Questions about the row below.
1) What is the entry just left of 117?
2) What is the entry just right of the smallest entry?
[138 117 127 106 151 134 153 127 128 136 127 132 138 110 140 121]
1) 138
2) 151

arr =
[[133 143 138 142 132 131 127 138]
 [127 123 129 131 131 128 120 130]
 [134 126 117 125 123 120 125 133]
 [130 127 129 131 129 126 127 127]
 [127 126 105 121 136 129 132 129]
 [126 129 127 130 131 129 127 131]
 [126 130 138 119 126 137 122 140]
 [125 128 127 127 130 129 130 128]
 [132 125 130 128 127 126 130 120]
 [114 128 140 125 129 135 132 126]
 [124 137 119 136 133 126 144 119]
 [128 128 124 128 131 128 128 129]
 [140 121 134 134 140 134 123 114]
 [122 134 117 140 138 126 139 120]
 [132 134 129 132 129 127 132 127]
 [128 129 123 127 126 124 133 125]]
Which number is the 3rd entry on the diagonal from the top-right corner?
A: 120
The smallest entry in the last column is 114
The entry directly above the smallest entry: 129
Which number is the top-right entry?
A: 138
Which number is the last entry, reading row by row?
A: 125
Which number is the top entry of the column that holds the largest entry?
A: 127
The third entry in reading order is 138
The top-left entry -> 133
Which number is the first entry in the row that holds the largest entry?
A: 124
The 2nd largest entry -> 143
Which number is the entry in the bottom-left corner?
A: 128
The 4th entry from the end, reading row by row is 126
Which number is the largest entry in the last column?
A: 140
The last entry in the row that holds the smallest entry is 129
The smallest entry in the last row: 123
The last entry in the row that holds the largest entry -> 119
The entry directly below the smallest entry is 127
The third entry from the end, reading row by row: 124
Which number is the second entry on the diagonal from the top-right corner?
A: 120
The largest entry in the last row is 133
Which number is the maximum?
A: 144
The entry just right of the smallest entry -> 121
Which number is the third largest entry?
A: 142
Which number is the third entry on the main diagonal?
A: 117
Which number is the 5th-last entry, reading row by row?
A: 127
The entry just left of 139 is 126
Which number is the minimum?
A: 105
The smallest entry in the first column -> 114
Which number is the second entry on the main diagonal?
A: 123

Questions about the grid below. Rows and columns are numbered from 1.
1) What is the entry in row 1 and column 1?
2) What is the entry at row 3, column 1?
3) What is the entry just right of the largest entry?
4) What is the entry directly below 124?
5) What is the bottom entry of the column that holds the largest entry?
6) What is the maximum?
[[111 135 130 117 135]
 [143 136 131 125 136]
 [126 139 131 124 139]
 [131 127 127 128 127]
 [100 122 123 126 122]
 [130 130 129 129 130]
 [130 128 122 129 128]
 [130 127 132 126 127]
 [135 118 125 139 118]]
1) 111
2) 126
3) 136
4) 128
5) 135
6) 143

126,140,129,133,146,117,130
124,140,125,133,132,126,129
129,132,129,139,146,128,133
123,134,127,132,145,123,135
131,130,127,142,145,136,136
127,132,128,138,146,127,135
114,136,131,134,147,119,124
127,135,129,135,142,121,131
113,131,137,129,157,115,121
127,134,125,132,130,128,133
120,137,124,134,138,124,135
116,143,132,136,149,117,122
125,130,129,137,145,126,132
131,127,131,138,149,126,133
Indices start at 1.
Give the entry at row 1, column 3.
A: 129
Give the entry in row 3 and column 1.
A: 129
The maximum is 157
The top-left entry is 126
The top entry of the column that holds the largest entry -> 146
Give the entry directly above the largest entry.
A: 142
Give the bottom-right entry.
A: 133
The entry directly above the smallest entry: 127
The entry at row 1, column 2: 140
The minimum: 113
Give the entry in row 2 and column 1.
A: 124
Give the entry directly below the largest entry.
A: 130
Give the entry in row 3 and column 2.
A: 132
Give the bottom entry of the column that holds the largest entry.
A: 149
Give the entry in the top-right corner.
A: 130
The entry just left of 122 -> 117
Give the bottom entry of the column that holds the smallest entry.
A: 131
The entry directly below 120: 116
The entry directly below the smallest entry -> 127

Read these off the array that follows. Indices start at 1.
1) Report the top entry of the column that holds the smallest entry.
2) Report the entry in row 1 and column 3.
3) Report the entry in row 3 and column 1.
4) Report the entry in row 1 and column 2.
5) Report the bottom-left entry.
6) Report the entry in row 2 and column 2.
7) Report the entry just left of 121.
[[145 127 134 114]
 [115 126 122 112]
 [134 137 120 136]
 [112 129 123 132]
 [120 123 138 110]
 [127 137 125 112]
 [152 129 134 114]
 [117 110 129 144]
 [108 116 122 125]
 [142 124 128 147]
 [132 138 128 121]
 [122 132 126 129]
 [125 133 122 124]
 [131 129 127 135]
 [136 120 129 118]]
1) 145
2) 134
3) 134
4) 127
5) 136
6) 126
7) 128
